Small tables with named rows and columns. After each table, cells are looked up by row and column.

Table Vegi
	Sab	Sipufa	Vezoru
Duli	2562	1274	1760
Mapipab	724	640	-394
Taku	-5903	-2207	-7221
Videsud	-446	-267	-2257
Tekudin	-3354	-2884	1316
Sesef	3385	-1948	-7501
Nur	6234	-2147	-5646
Terana	-2022	-2630	775
Rav	-4555	-3939	-7239
Nim	7304	584	-5359
Mul	5071	-854	-4401
Geso	6303	1242	-4175

Sipufa of Tekudin = -2884
Sipufa of Mul = -854
Sab of Mul = 5071
Sipufa of Nim = 584
Sipufa of Videsud = -267
Sipufa of Taku = -2207
Vezoru of Nim = -5359
Sab of Mapipab = 724
Sab of Tekudin = -3354
Sipufa of Sesef = -1948
Sipufa of Nur = -2147
Row with the largest Sab: Nim

Bar =
fields: Vorip, Mopit
Rov: [-0.37, -1.97]
Rav: [4.11, 3.65]
Tado: [-5.18, -3.04]
Vosal: [9.29, 7.61]
Vud: [-3.24, -4.72]
Sir: [-5.11, -4.72]
Tif: [-0.42, -3.10]
Meki: [-5.18, 1.58]
Vapuv: [-2.41, -1.62]
Tup: [-1.89, -1.07]
Sof: [-4.30, -1.19]
Ruv: [-4.94, -4.67]
Kez: [3.43, 4.22]

What is the Mopit of Rov in Bar?
-1.97
What is the Vorip of Rov in Bar?
-0.37
What is the Vorip of Sof in Bar?
-4.30
What is the Mopit of Vapuv in Bar?
-1.62
What is the Vorip of Tif in Bar?
-0.42
What is the Vorip of Tup in Bar?
-1.89
What is the Vorip of Vosal in Bar?
9.29
What is the Vorip of Tado in Bar?
-5.18
What is the Mopit of Ruv in Bar?
-4.67
What is the Mopit of Kez in Bar?
4.22
What is the Vorip of Meki in Bar?
-5.18
Which row has the largest Vorip? Vosal

Zezagiz:
columns: Zige, Lelib, Mem, Kesikap, Papu, Led
Domid: [1399, 5653, 6106, 4719, 6845, 5138]
Virimas: [6806, 6569, 1893, 3995, 8145, 2709]
Kedipuz: [1486, 4263, 3598, 6129, 5570, 6280]
Sebi: [8159, 5625, 5550, 5068, 3447, 4846]
Tem: [5181, 2558, 6247, 4799, 1301, 5083]
Tet: [9245, 7527, 2100, 3055, 8476, 4275]
Fuz: [7734, 3794, 3672, 4723, 8340, 2375]
Kurifiv: [5104, 4248, 4395, 2044, 7513, 4818]
Nobitin: [4205, 3602, 5429, 5641, 5471, 6157]
Gud: [7740, 7215, 4511, 6362, 5705, 4707]
Rep: [2232, 5896, 4262, 437, 6588, 5347]
Sonas: [4456, 2968, 6632, 6863, 2011, 3792]
Lin: [7042, 5306, 4920, 6185, 2901, 1913]

What is the Lelib of Tem in Zezagiz?
2558
What is the Lelib of Virimas in Zezagiz?
6569
What is the Papu of Nobitin in Zezagiz?
5471
What is the Papu of Kedipuz in Zezagiz?
5570
What is the Kesikap of Kedipuz in Zezagiz?
6129
What is the Lelib of Sonas in Zezagiz?
2968

Vipemo.tsv
	Pama	Kem	Monileb
Vebo	-0.6	-0.4	-0.1
Nirefa	-0.2	-0.1	-0.2
Bara	0.0	0.1	-0.1
Mokava	0.4	-0.2	-0.4
Fitoso	0.5	0.2	-0.6
Liguku	-0.2	-0.4	-0.4
Bomun	0.1	-0.3	-0.4
Ser	-0.2	-0.1	-0.6
Tazole	-0.1	-0.1	-0.4

Bara, Kem: 0.1
Bomun, Pama: 0.1
Nirefa, Monileb: -0.2
Tazole, Kem: -0.1
Bara, Monileb: -0.1
Fitoso, Pama: 0.5
Tazole, Monileb: -0.4

Table Zum
          Kos  Figodor  Labufuf  Noga   Maz  Diseme  Femosog   Lup  Sikego  Matu
Poma     0.44     0.15     0.58  0.89  0.31    0.65     0.75  0.47    0.40  0.59
Ropodig  0.16     0.71     0.68  0.44  0.79    0.44     0.52  0.44    0.32  0.76
Ter      0.43     0.63     0.12  0.56  0.78    0.40     0.88  0.18    0.70  0.44
Beko     0.80     0.42     0.76  0.70  0.57    0.43     0.56  0.76    0.32  0.28
Kosugi   0.71     0.36     0.37  0.37  0.72    0.39     0.84  0.43    0.32  0.68
Ves      0.43     0.49     0.12  0.49  0.42    0.37     0.22  0.87    0.64  0.69
Zev      0.63     0.83     0.33  0.84  0.29    0.77     0.42  0.16    0.36  0.59
Zap      0.56     0.16     0.54  0.39  0.48    0.34     0.49  0.48    0.70  0.64
Fivuv    0.25     0.45     0.64  0.79  0.54    0.63     0.73  0.51    0.72  0.33
Zad      0.54     0.22     0.84  0.34  0.35    0.52     0.41  0.27    0.55  0.73
Piliko   0.30     0.75     0.59  0.75  0.46    0.43     0.36  0.73    0.31  0.67
Pim      0.64     0.55     0.64  0.71  0.36    0.01     0.34  0.35    0.65  0.63

What is the Diseme of Beko in Zum? 0.43
What is the Lup of Ves in Zum? 0.87
What is the Figodor of Piliko in Zum? 0.75
What is the Maz of Kosugi in Zum? 0.72
What is the Diseme of Zad in Zum? 0.52
What is the Labufuf of Zad in Zum? 0.84
What is the Femosog of Pim in Zum? 0.34
What is the Labufuf of Ropodig in Zum? 0.68

Kugof:
|  | Lozubu | Duge | Vasetil | Galafi | Feg | Nev | Lin | Kos |
|---|---|---|---|---|---|---|---|---|
| Gug | 89 | 87 | 216 | 191 | 189 | 196 | 107 | 122 |
| Kipase | 220 | 186 | 151 | 176 | 242 | 201 | 111 | 151 |
| Pulonud | 224 | 185 | 111 | 78 | 196 | 166 | 87 | 129 |
| Getu | 124 | 115 | 95 | 126 | 99 | 76 | 217 | 199 |
| Leda | 36 | 110 | 189 | 165 | 120 | 130 | 186 | 112 |
| Gat | 173 | 104 | 86 | 123 | 118 | 61 | 151 | 213 |

What is the Nev of Leda in Kugof? 130
What is the Galafi of Gug in Kugof? 191
What is the Duge of Getu in Kugof? 115
What is the Kos of Gug in Kugof? 122
What is the Kos of Pulonud in Kugof? 129
What is the Lin of Kipase in Kugof? 111
What is the Galafi of Getu in Kugof? 126
What is the Lozubu of Leda in Kugof? 36
What is the Duge of Gug in Kugof? 87
What is the Feg of Gug in Kugof? 189
What is the Lin of Pulonud in Kugof? 87
What is the Lozubu of Getu in Kugof? 124
What is the Nev of Getu in Kugof? 76
What is the Galafi of Pulonud in Kugof? 78
What is the Feg of Leda in Kugof? 120
What is the Vasetil of Leda in Kugof? 189
What is the Feg of Getu in Kugof? 99
Which row has the largest Lozubu? Pulonud

Simelon:
|  | Palar | Zepano | Nidod | Bidodul | Bilov | Ket |
|---|---|---|---|---|---|---|
| Pedigi | 56 | 65 | 43 | 34 | 47 | 68 |
| Vaz | 57 | 43 | 50 | 55 | 55 | 63 |
| Rotose | 30 | 48 | 39 | 28 | 35 | 30 |
| Vuvalov | 77 | 79 | 48 | 54 | 48 | 76 |
| Zomi | 48 | 20 | 50 | 50 | 67 | 71 |
| Kivem | 51 | 70 | 42 | 41 | 33 | 40 |
| Fer | 58 | 55 | 46 | 41 | 54 | 73 |
| Likom | 36 | 49 | 42 | 43 | 33 | 21 |
| Nus | 62 | 64 | 47 | 51 | 45 | 58 |
| Sepa | 25 | 15 | 44 | 38 | 51 | 36 |
| Bibala | 19 | 32 | 38 | 24 | 38 | 24 |
| Datur | 67 | 59 | 48 | 43 | 60 | 88 |
| Div | 47 | 83 | 39 | 36 | 21 | 24 |
| Bul | 22 | 48 | 35 | 18 | 31 | 23 |

Pedigi, Zepano -> 65
Fer, Ket -> 73
Div, Ket -> 24
Likom, Bilov -> 33
Kivem, Nidod -> 42
Div, Palar -> 47
Bul, Bilov -> 31

